One turn moves each row of this set onto another row. After a few examples, where does it send each row asked below?
kif: [ 14  11  -5  -5   3  -5   6   9  -5  -1   5 -11  -2  10  -7 -11  12   8
  21]
Fima: [  6   9 -22   0   7  -6   3   0  16   1  -8   2   4   0 -21 -11   0  -5
  18]
Zibo: [ 33  10  -8  -5   0   3 -13   1  13  -5   7  -5  -3   3 -39  -3  16   6
  16]
garo: [ 18   2 -10   6  -4  -9 -10  -5  -4  14  -2  -9  11 -11 -22  -6  15  -2
  14]
duf: [ 16  18 -21   7  -4 -14   5  -3  24  -1   6  -6   0   2 -30   4  18   7
   8]
Gitu: [ 28  15 -11  -1 -10 -11 -14  13   2  -3   2  -2   7   8 -24 -16  11   0
  19]
Lol: [ 23  14 -12 -10  -9 -10 -13  17   6   2  -1  -4   4   5 -28 -13   6  -3
  18]
vep: [ 18  22 -33  -1  -1 -15  -5 -10   7  -5   9 -10   5   5 -23  -2  22   1
  12]
dired: [ 12   7 -12   9  -3  -9 -10   1  -7   9  14 -18   4  -5 -25  -7   3  -1
  11]
pelef: [ 23  14  -7   2 -11  -6  -9  -5   0   2  14  -7  15  -7 -13   1  16   2
  17]
Mig: [ 26   8 -17 -12  -9  -4   4   8   5   0   2   3 -13   2 -27  -4   0   7
   7]
nar: [ 22  25 -24  -8  -1 -13  -7 -14   6   1  10  -4   1   3 -30  -8  21   4
  12]
Bis: [ 17   3 -18   2   4   5  -9  -1  -4  -6  -7 -19   4  14 -31  -7  18  -8
  13]
gudez: [ 20   2 -10   3   2  -9   9  11   1   0   3  -9   2   4  -9 -16  13   9
  24]
Basiv: [  7   8 -14 -10  -8 -13  -8 -10   1  -6  13 -11  -4   2 -30 -14   6  -3
   9]
befa: [ 16   1 -26   4  -1   5   7   1  -1  -8  -8  -3  -6   7 -23   5  15   4
   7]
puzi: [ 26  21 -18   7   4   1   8   3  14   1  11 -17   9  -7 -26   7  14  -5
  12]
pimad: [ 20  11 -15 -20  -2  -7   2  12   9   2  10  -4 -10   4 -24   0   4   2
   7]
bafu: [ 24  -6  -9   2  12   1   9   2   8   4  13  -5   3   3 -30 -14  11  -6
  13]
manol: [ 31  27  -7   0   0   1   7  -5   3   5   1 -16   3  -5 -20  -1  15  10
  21]
pegik: [ 22  10  -8   3  -6   1  -8 -11  -2   1  20 -17  11  -3 -21   2  17  -1
  10]
Rusu: [  4   7 -15  -9   3  -3   4   1   9   5  -1 -19 -12   1 -29 -17  15   7
   8]
tam: [ 25   2 -16   6   1   1 -11  -1   0  -7   1 -18   6  15 -32 -10  21  -8
   8]
Sabev: [ 10  14 -21  10  10  -6  12  -2  10  -5  -1  -7   8   0 -15 -16  21   1
   8]
lofop: [ 13   5 -20  -4   8   5   5  -4  -1  -5 -10   0  -1  11 -18   7  17   0
  14]
lomo: [ 22  -3  -8  -7  12   0   5   2  12   4   8  -2   7   3 -24  -4  14 -14
   7]
reta: [ 20  14 -12   5  -1  -3  -5  10  12 -17  -1 -17  -1   9 -12  -1  14   8
  22]
gapod: [ 29   9  -2  -4   6   6  -7  -1  19  -5   3  -4  -2   3 -37  -4  16  -1
  13]
Lor: [ 21  21 -15   5  -2 -11   4 -17  13   0   0 -10  -6   7 -27  -2  12  14
  13]
Git: [ 17   4 -12   0  -2   2   7   5  16   3  -1 -23   0  -3 -15  -1  -1  -4
   4]
met: [  3   4 -18  -3  -7 -13  -7 -10   2  -6  -3   1   8  -2 -23  -8  20  -4
  15]
vafez: [ 11   8 -14  -9 -14   2   1   2   0   5  -3  -8   4  -9 -17   0   6  16
  17]
vud: [  9  16   0   4   0  11   7   4   3   8  -5  -2   0  -4 -24  -6  10   7
  14]
Sog: [ 22  18 -12  -6   6  -9   8  -4  12   3   8  -9  -2  -2 -24 -25   7   3
   4]
Zura: [ 26   9 -21   7  -3  -3 -11   6  10 -16   0 -14   3   9 -18   3  16   8
  23]
Dedu: [ 10   0 -20  -3  -3  11   2  -5   5   2   8 -11   6  -6 -31   6   1   0
   7]

Basiv moves to manol
Gitu moves to Zura
And these:
garo moves to duf
Bis moves to gapod
befa moves to bafu
lofop moves to lomo
Sog moves to vafez
Fima moves to Git
pelef moves to vep

One turn moves each row of this set onto another row. After a few examples, where does it send each row asked below?
Kito: [-7 -3  3  4 -3 -5 -7 10  2 -5 12  3 -3  0 14 10  4]
runu: [ -5  -8   1 -13   0  10  -3   6  -1  18  -6 -13   4  -5  -6  13  12]
tev: [ -7  -5   5   0  -2   7   2   7  -1  11  -5 -20  -2   2 -11  14   8]
Garos: [-15   2   6  12  -4  15 -12  14   1   1 -15  -4   1   4 -15  11  -5]
Tunor: [ -6  -5  -1  -4  -4  -3 -11  10   3  -1  11   6  -1  -2  15   9   7]
vesop: [-13   5   1   7  -2  17 -18  12   5   3 -16  -1   3   3 -15  15   1]
roluk: [-18  -8   3  -4   0  16 -10  17  -1   6 -10   5  11  -6  -7  -2  -8]
pidi: [-19  -7   7   4  -2  15  -7  17  -4   3 -11   0   8  -4  -8  -2 -12]
danak: [-9 -5  3  0 -4 23 -6  9 -8  0  7 -2 -3  4 24  9  1]
Vurab: [ -9  10   8   1   5  20 -26  10   1   4  -5  -4  -8  -4 -15   8   5]
gebaf: [-7 -5  1 -3 -2 23 -8  9 -7  1  8  1 -3  3 23  9  3]
finu: [ -5  -4   2  -4  -2   8  -2   6   1  13  -8 -19  -1   1 -10  17  12]
zekol: [ -9 -11   7  -5   0   7   6  10  -5  12  -3 -18   3  -5  -7   6   3]
Zaduk: [ -8  -3   0  -5  -3  24 -11   8  -5   3   7   1  -3   4  23  12   5]
Gabi: [-9 -3  5  4 -5 22 -6 10 -8 -1  8 -4 -6  6 22  9  0]
Gumus: [ -8   7   5  -6   5  22 -28  10   1   8  -4   1  -4  -7 -12   6   6]
Reko: [-13  -1  13  -4   5  19 -15  15  -7   5   0   0  -2 -12  -9  -8  -7]
Bon: [-18  -2   8  11  -3  14  -9  15  -2   0 -11  -4   4   0 -12   4  -9]
mumo: [ -7 -11   1 -15   1   9   1   7  -1  18  -5 -12   6  -7  -4   9   8]
dese: [-12   5  14   8   4  18 -16  14  -5   0  -1  -7  -6  -4 -14   0  -5]
Zis: [ -5  -5   0 -10   0   9  -3   6   2  16  -7 -15   2  -1  -8  17  14]
Tipe: [-14  -2  -3  -9   0  20 -20  12   3  10 -15   7   9  -4 -10   8   1]
keluk: [-12   2  -2  -1  -1  18 -22  11   4   8 -16   3   6   0 -13  14   3]
Kab: [-13  -1   9 -10   6  21 -20  13  -4   9  -1   3   0 -12  -8  -6  -2]
dez: [-6 -6  1 -3 -2 -3 -9 10  2 -2 12  5  0 -3 15  8  5]
sinev: [ -5   0   0   1  -2  24 -13   6  -3   0   5  -3  -6   8  21  16   7]
fufu: [ -8 -13   5 -11   1   8   5   9  -5  15  -3 -15   4  -6  -5   7   5]
Beg: [-6 -5  1  1 -2 -5 -6 11  1 -4 12  4 -1 -2 15  8  3]
rorus: [ -6   1   2   4  -4  23 -10   7  -4  -1   6  -4  -7   9  19  16   5]
zisi: [-10   2   5 -11   8  22 -25  11  -1  10  -3   3  -1 -11  -9   1   3]
sov: [ -5  -2  -1  -3  -3  26 -12   7  -4   2   6   0  -4   6  22  16   6]
Bese: [-8  0  4  6 -4 23 -8  9 -5 -2  7 -5 -6  9 20 13  3]
bep: [-14   1  15   3   5  17 -13  14  -7   1   0  -4  -4  -8 -11  -5  -7]
pup: [ -4  -3  -3  -4  -2  -3 -12   9   5  -1  11   6  -3   0  13  13  10]
pezu: [ -5  -1  -2  -1  -2  -4 -13   8   6  -2  11   4  -3   1  12  15  10]
mib: [-15  -6   0  -9   0  18 -16  15   0  10 -12   7  11  -7  -8   2  -4]
tel: [-10   9  11   8   4  19 -21  11  -2   1  -3  -7  -9  -3 -15   5   0]
dem: [ -5   0   0   3  -3  -5 -12   9   5  -4  10   4  -5   2  12  15   9]
lutu: [ -8  -8   8  -1  -1   6   6   9  -3  10  -4 -20   0  -1  -9  10   4]
vode: [-5 -1  2  4 -3 -6 -9  9  4 -5 10  2 -4  2 13 12  7]

vode moves to pup
roluk moves to Garos
Vurab moves to Kab
And these:
danak moves to rorus
zekol moves to finu

One turn moves each row of this set onto another row. After a few examples, where does it send each row asked below?
pozol: [-13   2  -2  -2  -9 -20  -5 -18   2   5  -2   8  -9  -1  -1   9   4  -2]
robeg: [ -2   4  -6   3  13 -13  -5   5 -12  -8 -12  -5   8   1   4 -19   9   2]
Vebip: [-15  21  -5   2  -3  -9  -3  -5  -4  -7  -1  -3   2  10  -7  -3   8  17]
kuge: [-15  23  -8  -2  -8  -9  -6  -7 -10 -13  -2   2  -4   2 -14  -1   1  15]
gapil: [ -8  23  -4   2  -5 -15  -2 -10  -8 -10  -3  -4   0   5  -3   0   5  19]
zef: [-12  -6  -2   5  -5 -18 -11  -2  -5   5   0  21  -7  -4  -3   3  10  -7]
Nus: [-17   2  -2  -1  -7 -16  -5 -15   6   8  -1   7  -6   4  -3   7   7  -2]
kadi: [-15   1  -2   0  -7 -18  -4 -16   5   8  -1   7  -6   3  -1   7   7  -1]
mim: [-18  13   0   5  11   3  -9  -4   4 -10  -4   3  -4   9   5  -6  -2  10]
Romef: [-17  22  -8  -1  -6  -7  -5  -5  -7 -10  -1   1  -2   5 -15  -3   3  15]
sedot: [  3   6  -8   0   8 -18  -6   0 -18 -15 -15  -2   2  -9   3 -15   2   1]
fef: [ -8  -6  -2   5  -5 -21 -10  -5  -7   3  -2  20  -8  -6   0   4  10  -6]
vap: [-16   2  -4  -3 -10 -17  -7 -16   3   5  -1  10  -9  -2  -7   8   3  -3]
topog: [ -4  -1  -9   1  15  -9  -8   6 -11  -4 -11   3   5   1  -1 -20  12  -4]
Lilo: [-11  23  -7  -1  -8 -13  -5 -10 -11 -13  -3   1  -5   0 -10   0   1  15]
zogo: [  5   0  -8   1  13 -16  -7   0 -16  -7 -14   2   2  -5   7 -16  10  -1]
suvi: [ -7  16   0   3   6  -6  -9 -13  -5 -16  -8   3 -11  -2  10  -1  -8  12]
Lugu: [-21  13  -3   2   8   6 -11  -3   2 -12  -4   6  -6   6  -2  -6  -5   8]
goke: [  1   6 -10  -3   6 -15  -8   2 -20 -16 -14   1   0 -12  -3 -16  -1  -1]
fifop: [-18   2  -3  -1  -8 -15  -6 -14   5   7   0   9  -7   3  -6   7   6  -3]
lafot: [-12  -7  -2   6  -3 -18 -11  -2  -4   6   0  20  -6  -2  -2   3  11  -7]
Zaze: [ -2   1 -13  -4   9 -10 -11   3 -18 -11 -13   9  -2 -11  -7 -17   4  -6]
venod: [-13   2  -2   0  -8 -19  -4 -17   4   7  -2   7  -7   1   0   9   6  -1]
Vorer: [-10   4  -9  -1  10  -6  -9  10 -11 -10 -10   1   7  -1  -9 -21   5  -3]
pizoz: [  1  -1  -7   2  15 -12  -7   3 -12  -4 -12   2   5   0   5 -18  12  -2]
degi: [  2   5  -6   2  11 -17  -5   1 -15 -11 -14  -4   6  -3   6 -17   6   3]
nozev: [  3   1 -11  -3   8 -14  -9   0 -19 -11 -14   7  -2 -12  -2 -16   4  -5]
fav: [ -7  -6  -1   6  -4 -22 -10  -5  -6   5  -2  19  -7  -5   3   4  11  -5]
Gego: [-10  16  -3   0   4  -4 -11 -12  -7 -18  -8   7 -13  -5   4  -1 -11  10]
Zep: [ -8  14   1   5   9  -5  -7 -11  -2 -13  -7   1  -7   4  14  -2  -4  14]
kuri: [ -9  -7   0   7  -3 -20 -10  -4  -4   6  -1  18  -5  -2   2   4  13  -5]
sudem: [-14   3  -3  -2 -10 -19  -6 -17   2   4  -2   9 -10  -2  -4   9   3  -3]
Nime: [-10  -6  -2   4  -5 -19 -11  -4  -6   4  -1  21  -8  -6  -2   4  10  -7]
gif: [-18   2  -4  -2  -9 -15  -7 -14   4   6  -1  10  -8   1  -7   7   4  -4]
simi: [ -8  -7  -1   7  -3 -22 -10  -5  -5   5  -1  18  -6  -3   3   4  12  -5]
doni: [-17  22  -6   1  -4  -7  -5  -4  -5  -8  -1  -1   1   9 -12  -3   6  15]
Nop: [-11  22  -4   3  -4 -12  -2  -8  -6  -8  -2  -4   1   9  -4  -1   7  19]
sezet: [-15  15  -5  -1   4   0 -12  -8  -5 -18  -6   9 -12  -4  -2  -3 -11   7]
gudo: [-19  15  -5   0   6   4 -12  -4  -1 -15  -5   9  -9   1  -4  -5  -9   7]
kifim: [ -5   5 -12  -4   6 -11  -9   5 -18 -16 -13   3   1 -11  -9 -17  -1  -3]
kege: [ -5   0 -13  -3  10  -7 -11   7 -15  -8 -11   9   0  -7  -9 -19   6  -7]
Kop: [ -6  -1 -11  -1  13  -6 -10   8 -12  -5 -11   6   3  -2  -6 -20  10  -6]
tiri: [ -9   5 -12  -4   8  -7 -10   9 -15 -13 -11   4   3  -7 -11 -20   1  -3]
Zugo: [  6   1  -9  -1  11 -17  -8  -1 -18  -9 -14   4   0  -9   4 -15   7  -2]
Zut: [-11  -7  -1   7  -3 -19 -10  -2  -3   6  -1  19  -5  -1   1   3  13  -6]
misav: [ -9  23  -5   0  -7 -14  -3 -11 -11 -12  -4  -2  -3   2  -6   1   2  18]
dop: [-13  14   2   6  11  -2  -7  -7   2 -10  -5   0  -4   9  11  -4  -1  13]
vor: [ -7   4  -7   2  12  -9  -7   9 -10  -8 -10  -2   9   2  -2 -21   8   0]

suvi moves to mim
fifop moves to sudem
Vebip moves to kuge
And these:
goke moves to robeg
Zugo moves to topog
Zut moves to Nime

